Each path below is one point turned by a fixed rotation once a step. After each direction that follows a path, write how fast that rotation turns it, in degrees each step (0 if it stays still).
Each turn is a multiple of 5 degrees from 10 to 175, or 0.
Path 1:
[-14 -24  -8  -9  10  10 -20   0  -8  25   3]
[ 13  -6  -8 -20   6  -4  -8   5 -36  12   4]
[  6 -19   9   2  10   4  -7   0 -27   0 -31]
[  9 -24  -3 -14   0  25 -14   4   3  20 -14]
[  8 -15 -14  -7   8   4 -13 -21 -24  18   9]
[ -7   1   5  -6  -3   6 -10   5 -40  13 -17]
[ 28 -10   2  -8  -4  17  -6  -1 -10   9 -28]
[ -2 -18  -5   5   3  21 -25 -22  -3  18  -7]
[ -1   8  -3 -16  -4  15 -12  -3 -29  25   9]
[ 18   8   3   4   2   2  -1 -13 -32   8 -26]
[  2  -1   6   4  -5  25 -21  -3   3  17 -29]
[ 17   4  -8  -8   3  22 -20 -19  -5  20  11]
[ -8  17   5   7   7   6  -8 -17 -33  16  -5]
[ 17  20   8  -4  -4  13  -5   7  -9  18 -31]
[ 19   4  -2  11   9  15 -25 -21  10  13 -12]
[-11  20   4  -1  10  20 -23  -9  -9  22  11]
Speeds:
[  2  12   0   5 -14  10  -2 -13  -3   4  -4]
10
[  6  -5   9   1   0  12 -11   2   6 -16  -1]
95
[21 -1 -5 -2  3 -5  6 -9 -1 -4  5]
145
[  3   1   9   2   3   3  17   4  -3  -3 -16]
100
Path 2:
[  3  -1  29  -7 -14  -7   3 -26  21  -6  15]
[ 18 -12  -5  -6 -32  -6 -14 -16  14  -4 -10]
[  7  -3  28  20 -15  -1  -5 -12  25   8   5]
[ 16   3   2   6 -25 -29   2  -4  16 -10 -15]
[ -2   1  28  -6 -13  -8   9 -22  22  -8  10]
[ 22  -9  -3 -11 -30  -9 -13 -17  12  -6  -3]
[  5  -7  25  17 -21   5  -5 -15  26   9   3]
[ 18   4   4   9 -24 -30  -6  -1  16  -8 -11]
[ -4   1  27  -2 -16  -9  15 -19  25  -8   4]
[ 21  -5   1 -13 -26 -15 -14 -19  10  -9   2]
[  4 -10  21  12 -22   8  -2 -17  24   8   0]
[ 23   4   6  13 -22 -27 -12  -3  15  -4  -7]
[ -8   0  23   2 -19 -10  17 -16  25  -8  -4]
[ 21  -2   5 -13 -22 -18 -12 -19  11 -11   6]
[  3 -16  16   6 -27  11  -1 -20  25   6  -4]
[ 24   3  10  14 -20 -24 -16  -4  14  -1  -1]
Speeds:
[ -2  -2  -1 -20   0   2   3 -11  -3  -7   7]
85
[ 12   1 -13  -4  -4 -11  -9   4  -7  -5  -5]
175
Path 3:
[-31   5  -3 -14  12  -4  25 -10  -8  10  -5]
[-39   6 -13   4  20   3  -7   4  -7   9  -5]
[-26   5 -16  -7  16 -11  16   0 -24 -12   6]
[-35  -8 -25  -6  15   3   7   1  11  -3   7]
[-28   7  -6 -10  11   2  32  -3  -7   5  -9]
[-38  12 -16   7  15   1  -2   9  -1   3 -10]
[-26   7 -18   0  10  -4  20   9 -22 -16   1]
[-33  -4 -27  -3   7   0  12   7  16 -12   2]
[-28   4  -6  -4   3   7  35   7  -3   1 -14]
[-37  17 -16  11   3  -1   1  13   4  -2 -14]
[-24   0 -17   6   2  -2  21  17 -19 -20  -2]
[-33  -4 -22   0  -6  -5  13   8  17 -14  -2]
[-27  -4  -5   2  -7   8  31  13  -2   0 -18]
[-36  13 -10  12  -9  -9   0  12   1  -5 -18]
[-24 -10 -14   9  -9  -1  15  20 -19 -18  -6]
[-31  -9 -17  -2 -17 -10  10   5  15 -15  -3]
Speeds:
[ -4  13   9   7   2   1  -6   2  -8  10 -12]
90
[-2  5 -4 -7 20  2  0 -8 -3  6  8]
10
[ -5  11  -4  -2  -4 -12 -10  -7  14  -2   1]
175
Path 4:
[ 16   7  15  -9   5   9 -36  -1 -11   4   3]
[ 17   3  -5 -20  10  -9  -4  10  -5  14 -27]
[ 13 -12 -11 -11 -11  13 -31 -11  -3  -2 -13]
[ 22  -4  -8 -11  12  -6  -7  -6 -22  25   2]
[ 21   4  -2 -11 -25 -11 -22  -1   9  12  -5]
[ 16   4   2  -8   6  17  -7 -19   1  28 -15]
[ 15   4  11  -6   7 -10 -37   7  -4   7  -1]
[ 20   7  -3 -27   0   7  -2   5  -7   9 -27]
[ 11 -18 -13  -2   3   1 -35 -11  -3   7 -13]
[ 27   4  -4 -19  -1  -2  -7  -1 -26  16   7]
[ 18  -4 -10  -4 -16 -14 -17  -3  14  20 -17]
[ 18   7  11  -9   3  22 -16 -18  -6  20  -4]
[ 16   4   5  -7  14 -19 -26  10   0  16 -11]
[ 16   5  -2 -25 -10  17 -13   0  -4   1 -23]
[ 11 -16 -15  -2  17  -3 -24 -10 -10  15 -13]
[ 27   4  -2 -21 -15  -3 -17   2 -18   7   8]
Speeds:
[  3 -12 -16  -2  -7  -4   4  -3 -11  -3   5]
60
[ 0  0 -4  0 14 -4 15 -1 -3 12 -8]
170
Path 5:
[  1  14  -1 -13  17 -13  29   7 -13   5   7]
[  4   0  12 -36   1   2   3 -16 -14  10   1]
[ -3  -8 -28 -18  -4  16   2 -22  -6  -1  -4]
[-19   8 -20  -4   9 -17  24 -13  10  -2  -7]
[-20   7   3 -17  18 -17   1   1 -13  19   8]
[ 12   0  -9 -21  11  11  12  -4 -26   6  15]
[  8   5  -4 -22  -5  -1  19 -28   0  -9 -13]
[-27  -1 -16 -17  -1  -7  -3 -13   1  12 -17]
[-15  -2 -24  -8  16  -5  17   9  -7  10  16]
[  6   9  11 -19  17 -11  19 -13 -11   1  16]
[  3   3  -4 -24   1   9  -7 -24 -23   8 -12]
[ -6   0 -33 -14  -4   5  20  -5  -3   1 -17]
[-22   1  -4 -19   7 -22  20  -3  12   8   4]
[-11  -4  -1 -16  20  -2  -6 -12 -17  14  23]
[ 16  10 -14  -9  12   6  15 -19 -23  -5   0]
[ -5  11  -1 -23  -5 -10  14 -14  -2   4 -27]
Speeds:
[  5  10 -12 -13   4  -5   0  -6   4  10   3]
0
[  0   6  16  -3   0 -13   5  -7  10  -3  -5]
125
[-9  3 -1 11 14 -9 -2  0  0  1 13]
80
Path 6:
[ -6   2  -3  19 -18 -15  16   8  11 -23  -7]
[ -5  -5  -2  13 -10 -12   2   8   2 -29 -23]
[ -4  -3 -16   4 -13 -14 -12  -1  -6 -18 -28]
[ -2   3 -19   4 -28 -20  -9  -6  -8  -2 -17]
[  0   5  -9   7 -38 -16   6   3  -2   2  -7]
[ -3  -7   4   4 -34 -10  14  12   5  -8 -12]
[ -5 -16   8  -5 -22  -7   4  11   6 -15 -29]
[ -7 -14  -3 -13 -15 -12 -10   0   3  -2 -33]
[ -8  -8 -11 -12 -19 -18 -10  -8   7  14 -22]
[ -7  -3  -5  -5 -28 -19   8  -4  15  18  -7]
[ -9 -10   7  -2 -21 -15  19   4  25   5  -7]
[-14 -17  10  -3  -5 -13   9   4  27  -8 -20]
[-15 -13  -5  -6   4 -17  -5  -6  21  -6 -25]
[-14  -2 -18  -1   0 -25  -7 -14  17   4 -15]
[-12   6 -17  11 -11 -26   7 -11  20   6   0]
[-12   2  -5  18 -11 -22  19   0  24  -9   1]
Speeds:
[-7  1 -2  3 16 -6  3 -6 15  1  6]
20
[ -6 -13  -2   5   5   8   8  -8 -13   4   4]
0
[  2   6   1   6 -12  -2  13   2   3   9  14]
70
Path 7:
[  9 -21  17   5  15  -4  12   9 -12  26 -20]
[  8 -19 -17   0  27  10  10 -13 -27   7   4]
[-17 -31   2   7  -5  15  22  -6 -12 -15   6]
[-22  -8 -17  16 -11  -2  17  22 -20   8 -12]
[-27  10  -4  20  19  -3  -8  -4 -25  -7 -12]
[-29 -24  22   9  13   4 -15   0   1  11 -13]
[ -4 -16  -1  -2  -2   2  -9  -8 -22  39  -1]
[  9 -11   9  23  -1  22   0 -18 -28   3   9]
[ -3 -23   8  28   2   6  16  24  -7   4  18]
[ -9  -2   3   8  12 -25  24   9 -32   6   2]
[ -7 -13  13   8  28   3  13  -5 -15 -11 -31]
[-20 -33 -17  -5  20  12   2   2  -3  13  -8]
[-27 -14  -9  -2 -16   8   2 -20 -30   5   2]
[-15  -4   5  34 -15  21  -3   9 -14   5 -12]
[-17   0  -1  27  15 -10 -13  17 -15  18  14]
[ -9  -9  36   7  12 -15   0 -10 -22  10   1]
Speeds:
[ -9  -7   8 -11 -12 -12   6   0   0   5   6]
115
[-17   1 -13  -5  -2   3  -1  -1   2  -8 -12]
45
[ -2  -1  16   3  -3   5   1 -11   0 -15  -4]
135
Path 8:
[ -2  -3 -10 -20 -10  -4  11   3  22 -16 -17]
[ -3  -8 -11 -12   9  20  10   3  19  23   8]
[-22   5   0  -9 -12  -3 -26   6  18   9   1]
[11 26  2 -6  3 -1 -9 -9  5  9 29]
[  7   4  12 -17   5 -32  -8  13   8 -11   4]
[ 20 -16  -7   3  25 -17   4  -9   3  17   8]
[-18 -12  20  20   4 -21  -6   2   3  13  -7]
[ -2  15  -5  23  -5 -12  11 -29  -8   9   4]
[-13   7  14  -7  -9 -14  29   1 -11 -12  -5]
[ -3 -14 -22 -16   3  -1  20 -22  -7  -3  -5]
[-28 -24  11 -10  -4  15   7   3  -1   6   6]
[ -8  -3 -11  -2 -26  11 -16 -21   3  -1  16]
[  8   7  22 -16 -21   6   1  10  -4  -3  23]
[ 29 -11  -3 -21  -9 -10 -12 -10   5  -8  -4]
[ 15 -19  25   0  12  10   0   6  13  13  -1]
[  3  -3   2  20 -11  -7 -16 -13  25   4 -14]
Speeds:
[  3  -3   0 -10   0   0 -16   4  -2  -1  16]
40
[  3  -8   3  -8  16   1   4  -4   5 -15  -2]
80
[ 11   3  -8   3   7   9   6 -11  -3   8  10]
170
[ -7  10  -5   2  15 -15  -1   4   2   6   3]
25
Path 9:
[ 14   2 -14  -2  18 -22   6  -8  25 -17  -5]
[  4  -5 -14  -7 -22  12   8   4  21  -4 -27]
[ -7  23 -26  -4  -6 -16  26   0   3   2   5]
[ -4  -5  -6 -10  10 -17   4   3  21 -33 -12]
[ 14   4 -17 -12  -7  17  22  -5   2  -4 -24]
[-11   6 -19   1   7 -26  23  -5  13  12  -8]
[-12   0  -5 -10  -7 -10   2  14   5 -29 -28]
[ 10   4 -22 -18   0   3  27 -13 -17  -8  -8]
[-16  -7  -9   1  24 -16  16  -6  19   1 -20]
[  2   7 -13   0 -10  -3   3  14  -9 -10 -39]
[ -9  -9 -25 -14  -1 -16  22 -12 -16  -2   2]
[-23  -4  -3  -1  26   3  10   2   6 -18 -22]
[ 18   3 -20   2   5  -4   3  -2 -21   0 -32]
[-25 -22 -23  -4  -3 -17   9  -9  -4   9  -8]
[-24  10 -10   4  12   8   2  13 -14 -21 -19]
[ 17 -10 -24   0  16 -10   1 -15 -22  -8 -10]
Speeds:
[-10  14   4   9  14  -4   2   6   5   1   2]
125
Path 10:
[ -8  -4   8  27   1   0  25 -17 -16  20  -7]
[ -9 -17  30  -2   4 -18  18 -18   4  -9  12]
[ 19  -1  15  21   5   5  33   3  -7 -15  -1]
[ -6 -18  22  12   9  -7  -5   0 -29 -19   6]
[-12  -5  -2   9   2  23  19  -4  -6 -30  17]
[  4  -5  25  16  16  15 -17  14   4 -13  20]
[-23   8  -3  17   6  20   6  14 -20   8  20]
[-26  14  21  13   2   3 -13 -11  15  -5  20]
[-11  24  10  13  11  -3  20  26   9   8  14]
[-22  18  12  29   8 -23  -9  -2  -7   2  -8]
[-29   4  -5   1   9 -20  27   8  13 -16   3]
[  3  -3   6  33  20 -11   2   6  18 -14 -17]
[-22 -28 -10  11  21 -11  11  16 -11   2  -5]
[-15 -22  -2  22  11  10   6 -23  19  -7  -5]
[  2 -27  16   6  22   2  16  14  12  16  12]
[ -7 -10  13  29   3  10  11 -21 -16  21  -1]
Speeds:
[ 11  -8  10  -3  -5   9   5  -8 -11  -4   7]
25
